Rotation paths and how fast each direction turns (deg/step):
Each turn is a multiple of 5 degrees from 10 to 175, or 0.

[-24  -5  13  11   8 -19  22 -38  14   2  24  -6 -23 -11  14  22   7 -38
 -15]
[-22  -4   1  31   0 -26  40  -6  23  19  -7  -6 -31  11   3  11  16 -21
 -27]
[ -4  26   4  43   1 -24  32 -14  16   8  -4   1 -16  -5   8  34  18 -31
   9]
[  9  -8   5  33  -1 -10   4 -30  18  17 -16  10 -50  -3  10  19  12 -31
   3]
[-23  -1  36  37  -1 -17   3 -18  -4   1  -3   8 -36  16  15  14   5 -39
   8]
[-24  -4  14   8   7 -16  15 -38   8   3  24  -2 -29 -12  11  23   9 -40
 -14]
[-29 -11   3  27  -5 -28  40 -13  22  16  -1  -7 -32   9   5   8  18 -25
 -26]
[ -5  26   3  41   5 -25  35 -11  15   7  -1  -1 -12  -6   7  31  21 -27
   5]
[ 12  -4   3  35   1 -13   8 -31  19  19 -16  10 -50  -6   8  20  15 -31
   4]
[-21  -3  34  40   1 -15   1 -16   0   2  -3  11 -38  18  11  10   5 -33
   8]
[-28  -1  19  10   6 -14  14 -39   8   6  21  -6 -28  -9  12  27   8 -45
 -10]
[-26 -13   0  22  -1 -24  40 -13  19  11   0  -7 -35   5   5   6   8 -30
 -32]
[-11  24   6  45   1 -26  36  -9  21  12   1  -2  -8  -1   6  32  24 -25
   3]
[ 12   3  -2  29   0 -13  10 -27  19  20 -17  11 -46  -8   7  30  13 -37
   3]
[-14   0  34  47  -2 -17   3 -18   4   3  -7  11 -37  15  13   7   4 -33
  11]
[-25   4  28  10   8 -17  12 -35   4  11  20  -3 -28  -7  15  31  10 -40
  -5]
[-25 -17   2  16  -1 -23  39 -17  18   7   3  -4 -35   7   6   7   6 -36
 -27]
[-14  18   6  42   5 -28  36 -13  22  13   5  -6 -11   4   9  25  25 -18
  -2]
Directions:
[ -9   0  -9  -6   1  -7  19   5   6   1   8  -9  10  -1  -3  -1   3   3
 -15] : 70
[  7  11   1   6   6   1   3 -11   0  -5   5   3  -9  16   1   0  14  -9
 -12] : 0
[ 12 -15 -14  -1   1   3   2 -11   8  -8  -1   0  -7  -8  -1 -11  -9  -8
  -4] : 140
[ -3  -7  -4 -14  -7   1  -2   5  -4  13 -14   5 -15   4  -4   2   5   2
 -12] : 145

[ 39 -20   8 -33  -6  26  34  -4  25  -7  -3  -4   6 -10 -25 -11  22   1
  23]
[ 34 -13   5 -17 -11  27  33   2  18   3  16  19 -10  -3 -30   3  31  15
  31]
[ 34 -13  -7 -16   5  27  25 -10  47   0   8  11  -8  -5  -8 -10  27  -3
  30]
[ 19 -10  -6  -6  14  39   9  -5  34   4  30   7 -17  -7 -27   7  19   9
  33]
[ 20 -15 -16 -13  34  31  14 -25  33   4  25   3 -11 -12 -25 -13  20  -1
  13]
[ 14 -17  -5 -19  23  36   5 -14  20  -2  20 -19   3 -15 -46  -2   8  10
  27]
[ 22 -16  -7 -20  23  28  30 -11   8   2  22  -9   2 -11 -45 -22  20   0
   3]
[ 30 -22  13 -30   1  28  26  -3  13  -6   1 -18  14 -16 -37  -8  16   5
  25]
[ 31 -14   1 -24  -9  26  42  -1   9  -1  14  11  -1 -10 -38 -12  30  11
  17]
[ 36 -20   4 -23  -8  31  29  -4  36  -5  -3   2   1  -9 -14  -6  25  -3
  32]
[ 25  -5  -8 -10  -3  33  25  -1  33   2  26  21 -19   1 -23   2  28  15
  31]
[ 25 -13 -14 -14  22  36  16 -18  49  -1  15   5 -13  -2 -13 -10  17  -4
  25]
[ 18 -13  -9  -8  19  39   1 -12  30   3  32  -6  -8  -9 -37   2  15  10
  30]
[ 22 -17 -11 -23  31  30  17 -19  25   4  20 -13   0 -11 -38 -24  16  -6
   8]
[ 25 -18   6 -22  14  34  12  -7  13   1  14 -19  11 -18 -47  -9  13  15
  27]
[ 29 -17  -3 -26   3  23  41  -8   6  -1  13  -1   6  -8 -42 -22  24   0
   8]
[ 37 -17  10 -29  -9  30  32  -2  24  -6  -1  -5   9 -11 -25  -3  18   6
  30]
[ 30  -9  -4 -21 -14  27  40   0  20  -1  19  22 -12  -1 -28  -5  31   9
  22]
Directions:
[  6   2   1   2 -16   0   7   6  10  -1  -4  16  -7   5  15   5   6   1
   8] : 45
[ -6 -15   3  -9  16  -4   4   8   1 -14   2   3  -2   2   4  -2  11  10
   5] : 0

[ 19   7  -4  17  -3  21  23   8 -25  44 -23   0  21   3   0 -20 -24 -25
   8]
[ 12  20 -11   3  17  12  20 -12 -25  21 -31  11  14 -11  12 -22 -27 -34
  13]
[  1   9 -11   7  27  21   6   0   2  33 -34  19  25   8  18 -21 -29 -18
  14]
[  6  -1  -7  -8  22  11  18  -4   8  38 -42   6  15  -5  11   2 -39 -24
  -4]
[  5   5  -9 -11  40  -3  26 -18   2  32 -30  12   7   3  12 -20 -35   1
  -4]
[ 10  -6  -7  -2  17   8  24  -6  -6  55 -19   1   6  27   1 -11 -36   8
 -10]
[ 21   2 -11 -10   7   5  32 -18 -34  39 -23  -7  -1   5  -3 -10 -31  -4
  -9]
[ 15  17 -13   0  14   8  17  -8 -42  40 -22  10   6  14   8 -29 -17  -1
  11]
[ 15   8 -10   4  -4  17   7   9 -32  48 -36   4  17  -2  14  -8 -13 -17
   7]
[  9  12  -7  -1  22   1  15  -4 -22  27 -40  14   9 -24  23 -17 -16 -23
   8]
[  4   4  -1  13  32   9  17   9   1  45 -28  17  21   2  16 -24 -22  -9
  11]
[ 11  -3  -4   6  23   7  28  -3   8  37 -31  -3  17 -10   0  -9 -37 -25
  -3]
[  9   9 -12   0  29   5  29 -23  -3  21 -20   7   7   8   1 -30 -44 -13
   2]
[ 14   5 -17  -1  15  23  20  -8 -10  39 -22   1  15  32  -5  -9 -39 -10
   0]
[ 16   8 -20 -23   9  12  22 -20 -27  34 -35   2   4   8   6  -2 -32 -17
  -6]
[  8  12 -15 -13  25   8   7 -13 -29  42 -32  19   3  17  22 -14 -14   5
   4]
[ 11   3  -5  -5  10  10   8   8 -22  60 -36   7  11  -4  19  -1 -15  -3
  -5]
[ 10   7  -1   0  23 -11  23  -7 -22  44 -33   4  -2 -24  15 -21 -15  -8
  -2]
Directions:
[  0   7  -2 -10   7 -11   8 -15  -7 -14  -3   2  -9 -14   0  -4   0  -4
   1] : 135
[ -8   3  -4 -10   2   5 -16   2  -3  -1 -12  10   5  -4  15   9   8  -5
   4] : 55
[ -5   2   0   7   6   6   2   0  20 -12  -1   1   9  -2  -1  -3 -10 -16
   6] : 40

[ 19  -6  -1   6 -10   8  -8   4 -28 -48 -21  -3  14  13 -45  -5 -23   8
 -21]
[  7 -23 -27   5   1 -19  20  -8 -35  -9   5  16  19  27 -27 -22 -30  16
  23]
[ -2 -16 -17  11  27  26  -8  -3 -19 -19 -23  -6   1   2 -62  -6 -18  12
  18]
[  6   6  -1  16 -14   4  20 -15 -43   1  12 -22 -10  34 -37 -10 -11  10
  28]
[ 19  11 -10  -4   0  25  22   0 -16 -27 -27  11   2  17 -60  -5  14   7
  -3]
[ 18   1 -10   5 -21 -19   5 -12 -33 -39  -5 -12   9  37 -27   3 -33  13
  -1]
[  7 -27 -21   7   5  12  19   9 -24 -20 -13  26  24   7 -44 -30 -14   6
   1]
[ -2  -4 -24   9  17  -6  -9 -19 -26 -10  -8 -12   1  20 -43   5 -36  12
  35]
[ 10 -13   4  14   2  39  27   6 -26  -7   3 -15 -13  20 -53 -26   0  11
  13]
[ 21  33 -19  -1  -6  -2  13 -16 -37 -15 -22   0   2  24 -51  11  -4   0
  18]
[ 17 -18  -2   2 -12   6  15  -1 -17 -44  -4  -5   5  35 -41 -12 -13  21
 -24]
[ 13   2 -21   9   2 -12   2  -3 -49 -18 -19  23  27   5 -33 -15 -31  -2
  15]
[  2 -31 -25   1  24  16   9  -8  -7 -14   0  -6  -5  30 -44 -10 -24  28
  16]
[  2   8   4  23  -4  18   5  -2 -52  -5  -9 -17   2   8 -48  -9 -15  -1
  27]
[ 19  10 -21 -11   1  14  33 -13 -12 -14  -4   1  -8  44 -51  -4  10  21
  10]
[ 18   7   6  13 -18   3  -6   1 -33 -45 -22  -7  11  14 -43   3 -21   4
 -15]
[ 12 -20 -29   1  -2 -15  28  -5 -26 -17   3  23  23  36 -31 -23 -20  20
   6]
[ -2 -15 -20  12  19  15 -18  -3 -24 -24 -24  -7   7   3 -50  -1 -34   8
  17]
Directions:
[  7  19   7  -2 -10   5   8  -1   0   1   0  -7 -11   6  -6   6  16  -2
  -3] : 70
[  0   6   6   6   3   9 -12   7  -5  -5 -15   1   4 -18  -7   2   0 -11
  -4] : 170

[-13  -2  -7  -3 -18  -1  -9  21  41   4   4 -17   2 -33   9 -10  11  45
   0]
[ -5  13   6 -14 -21 -19 -18   3  18 -18 -20   1  -1 -21  17 -34  19  10
 -36]
[  3  16  27   8 -27  -3  -1  12  22 -15  25 -20  19 -17 -10 -28  19  27
  -4]
[-10   5  -8 -12 -25   1 -27   8  37   6 -18 -14  -6 -31   9 -13  10  33
 -11]
[ 11   7   8  -3 -18 -14   6  11  13 -15   0  -1   3 -20  14 -40  32  10
 -33]
[-18  16  20   0 -25 -11 -25  17  30 -17  12 -19  16 -27  -3 -16   2  31
   4]
[  4  14   1  -8 -28   9 -17  -5  26   8 -25 -24 -10 -19   5 -22  23  19
 -29]
[  0  -4   5  -3 -15 -16  14  28  21 -15  22   0   8 -29  13 -37  26  25
 -10]
[-20  17   9  -9 -29 -11 -40   9  32 -21 -10 -13   5 -20  -4 -20  -4  21
 -14]
[ 13  14  17  -3 -21   8   8  -1  18   2  -8 -29  -1 -16   3 -28  42  21
 -21]
[-10  -2  -8  -1 -19 -20  -8  22  33  -6  11  -1   6 -33  12 -22   5  36
   0]
[ -4  23  16 -16 -26  -6 -28   2  23 -21 -13  -8  -2  -9   2 -25  13   4
 -40]
[ 10   9  21   0 -19   0   8  13  23   2  11 -32  11 -28  -1 -24  30  33
   6]
[-14   1 -18  -6 -25  -9 -25  11  37  -2  -9   2  -6 -31  13 -21   2  29
 -21]
[  6  16  30 -13 -19 -11  -5  11  13 -27   5 -13   9 -18   5 -33  30   7
 -30]
[-13   9  12   6 -22  -1 -17   7  33   5   4 -27  10 -29  -3 -21   8  37
  14]
[  4   8 -10 -10 -24   2 -11   5  31   1 -12  -4 -17 -21  14 -22  20  20
 -39]
[ -3   6  23  -3 -14 -19   0  23  13 -25  14 -14  18 -27  11 -33  25  20
  -5]
Directions:
[ -4 -10   8   6   1   7   9 -17  -7 -12  -2   8 -12   2   3   4  -7   8
   3] : 0
[ -5   9  17  -1  -2  -6 -10   1  -5 -17   6   2  10   7  -7  -2  -7  -9
  -1] : 115

[-23  11 -35 -13  14  -7   2  -8 -15  23 -20  -1  19 -18  30   8  14  23
  25]
[-26  14 -23  15   0  15 -40 -31 -14   3 -27  -1   4  -3 -14  13  36  13
   7]
[ -7  30 -31   3   2  -8 -12 -29   0  12   2 -34  13   9  34  -7   5  23
  26]
[-24  10 -26  -4  13   4 -25  -1  -4  19  -5 -27  26 -39 -10  10  23   7
  18]
[-26   5 -23 -22   5 -13 -36 -32  14   3 -15   3  -1   5  18 -11  13  28
  22]
[-14  10 -31   7   5   9   3  -8 -26  11 -32 -15  15 -19  19  15  15  32
  27]
[-28  32 -22   6  -1   0 -42 -40 -11  13  -8  -3  14   4  -7   7  25  -2
   9]
[ -6   7 -25   3   1   4 -16 -17  13   7   1 -45   8  -5  30  -3  17  32
  25]
[-26  21 -21 -12  18 -14 -29  -8  -6   4 -14  -7  28 -38 -11   4   8   1
  24]
[-26  -8 -32 -14   3   2 -26 -28   3  22 -12   2  -5   6  22  -4  27  38
  16]
[-12  27 -23  14   3   4 -12 -18 -28 -15 -36 -19  20 -20   8   9   7  18
  27]
[-20  20 -27   1   6  -5 -32 -31  -5  38  18  -9  16   3   9   5  27   1
   9]
[-12   3 -16   2   2   7 -30 -12  15  -9 -14 -43   6 -21   6  -3  15  31
  25]
[-30  26 -31 -25  18 -25 -11 -12 -11  12 -13   7  25 -20  16  -3   3  10
  25]
[-26  -9 -26   8  -2  20 -27 -18 -10  19 -23  -1  -3  -1   8  12  40  35
  12]
[-10  40 -27   9   0 -13 -15 -38 -14 -12 -19 -21  22   5  16  -1   2  12
  26]
[-23   6 -31  -1  10   6 -22  -9  -3  40  12 -26  20 -22   7  11  32   7
   9]
[-22   9 -16 -12   4  -6 -46 -27  14 -18 -21 -19   5 -11   1 -11  11  23
  26]
Directions:
[-10   8   0   3  10   7  12  -5   9   0  -3   0  12   4  -7 -12  13   8
   4] : 0
[ -6  -7  -2  -8   3  -2   6   2  -6  -3 -18  22  -6   1   3   2   0   9
   1] : 80
[ 2 -9 -7 -4 -1  0 11  4  1 19 12 -2 -3  6 16  0  4  8 -1] : 160

[-30  10 -38  -6  28  -8  14  -3   6   5 -15  13  -6   3  14  14 -26 -19
  18]
[-24   6 -20 -18  14 -13  26 -31   7   3  -5  17  18  -9  33   1 -11  20
  -7]
[-13  11  -5  13  16 -16   2 -32  -5   6 -35  20   4  -6  20  11 -17  25
  26]
[  0   4   6  19  16  -2   2 -10   3 -18  -4  34  33 -14  46  11 -10   9
   9]
[ -4  29 -11  38  27  -5  -5  14  13  -2 -15  15  19   5  15   6 -27   7
   7]
[-10   0 -22   8  32  -4  21   3  16 -12  -1  27   6  -6  24   1 -37 -21
 -10]
[-16  10 -23   9  23 -26  21 -18  15  16 -13  13   8   6  10  -7 -27  15
 -24]
[  0 -20  -9  10  16 -28  21 -26  -6   2 -17  40 -10 -11  18   4 -25   8
   6]
[  7   3  -2  34   4 -22   4 -11   9   3   0  36  16  -3  23   5  -4  41
  -5]
[  2   2 -19  40  17 -10  -5  20  -1  -6  -2  40  -3   8  10  13 -17   3
  21]
[-22   3 -31  22  16  -3  14  22  15  -8  22  33  16  10  18  -4 -16   6
 -14]
[-31  -3 -43  14  16 -17  14   0  -5  17 -10  21  -6  17  -9  -4 -28  -2
   7]
[-20 -22 -28  -2   2 -14  22 -23 -10  10  10  35  16 -12  17  -3  -4  14
  -1]
[ -7   2 -28  25   6 -15  -3 -20 -15  19  -9  21   6  -7   6   6  -2  47
  28]
[ -6 -13 -22  16  16  10  -7   4  -9 -18  10  39  10 -14  30  10  -5  17
  29]
[-23  12 -28  28  23  15  -9  18   4  -2   5  13  22  12  10  -5 -17  29
   6]
[-30 -20 -30   0  32  14   4   7  -4  -6  -7  18   7   2   8  -5 -40 -11
   6]
[-22 -16 -29   5  25  -4  11 -23   1  20  -9   2  29  -6  12 -11 -14  29
 -19]
Directions:
[  8   0  -2  -8  -3  -6   6 -18  -1   3  -1   1 -14  -9   3   1   8  16
   5] : 65
[-10   3   6   1  -7   8  -8   2  10  10   0   4  -8 -20  -9   2   5  -5
  -6] : 0
[  1   4   8  -4  14  12  -5 -10   0  -6  -7 -11   7 -11   5  -5 -13   2
   0] : 25
[ -3  11 -11  -9   8   7   2   8  11 -10   9  -1 -18   5   0  -3  -4   2
  -2] : 70

[-14  -4 -19  -4  -9 -36  -9  20  28  16   1 -54 -24  -8  17 -10   6   5
 -10]
[  8  -8   7  -4  21  -4   8  13   5  -9  -7 -32   2 -37  33  -1 -28  27
 -45]
[ -2  -9 -37   2  24  -9 -20  25  14 -24  -6 -26 -28 -23  13 -36  16  11
  -7]
[ 15 -30   5  16  19  -4  10 -12   8  12 -24 -56 -15 -11  30 -11  -3  -9
 -28]
[ -6 -24 -32  -3 -13   4 -13  21  31 -12   8 -21  -9 -22  21   2  14  21
 -49]
[ 12  -4   7 -17  17 -19   3  33  20   7  -6 -51   2   0  35 -34   6  15
  -7]
[ 28 -11 -26   1  23  18   3  -3   7  -7  -3  -6 -14 -33  37 -20   3  14
 -42]
[  2 -32 -18  13  19 -13  -5  18  37  -1 -19 -33 -13   8  16 -21  40   2
  -9]
[  7  -5 -16  -9  -5  -1  12 -11  16  25  -8 -38   7  -4  48  -3  -3   8
 -43]
[ 11  -6 -20 -17  17 -14   4  34  43 -11   6  -4   3 -19  20 -13  17  40
 -21]
[  8   2 -20  -8  41  -6   5  -2   3  16 -28 -32   5  -1  38 -42   6   8
  -9]
[ 16 -14 -37  12  13 -12  10 -18  35   6 -10  -6 -25 -24  18   3  16  18
 -35]
[-31 -17 -10  -7  17 -18   0  17  30  13 -28 -36  22  12  24  -5  17  25
 -20]
[  8  27 -31 -16   8 -23  14  -1  16  22   6 -20 -10 -29  36 -14 -13  24
 -31]
[  1 -16 -10  13  55 -16   5  16  26 -19 -26 -12   2 -25   9 -15  12  34
 -14]
[-22  -5 -43   4  15 -16  -4 -17   4  20 -20 -41 -16 -13  24 -20   7 -10
 -22]
[  1 -18  -2  13   6 -32  10  11  41   8  -7 -30  -9 -26  12  19 -10  29
 -33]
[-31   2 -25 -16  17 -11 -13  27  -2  -5 -13 -37   8 -18  26 -26  -6  23
 -21]
Directions:
[ 1  8 -8 -5  7 -3 10 -9 10 12 -5 15 10  9  2  0  9  8  2] : 20
[  3  14   6 -14   0  -2   3  16  -3  -3  10   2   8  -6   5  -6  -9  11
   1] : 90
[ 16   1   8   4  -1   1  11 -12   1   4   3   4  -4 -12   4  11 -11   1
 -10] : 145
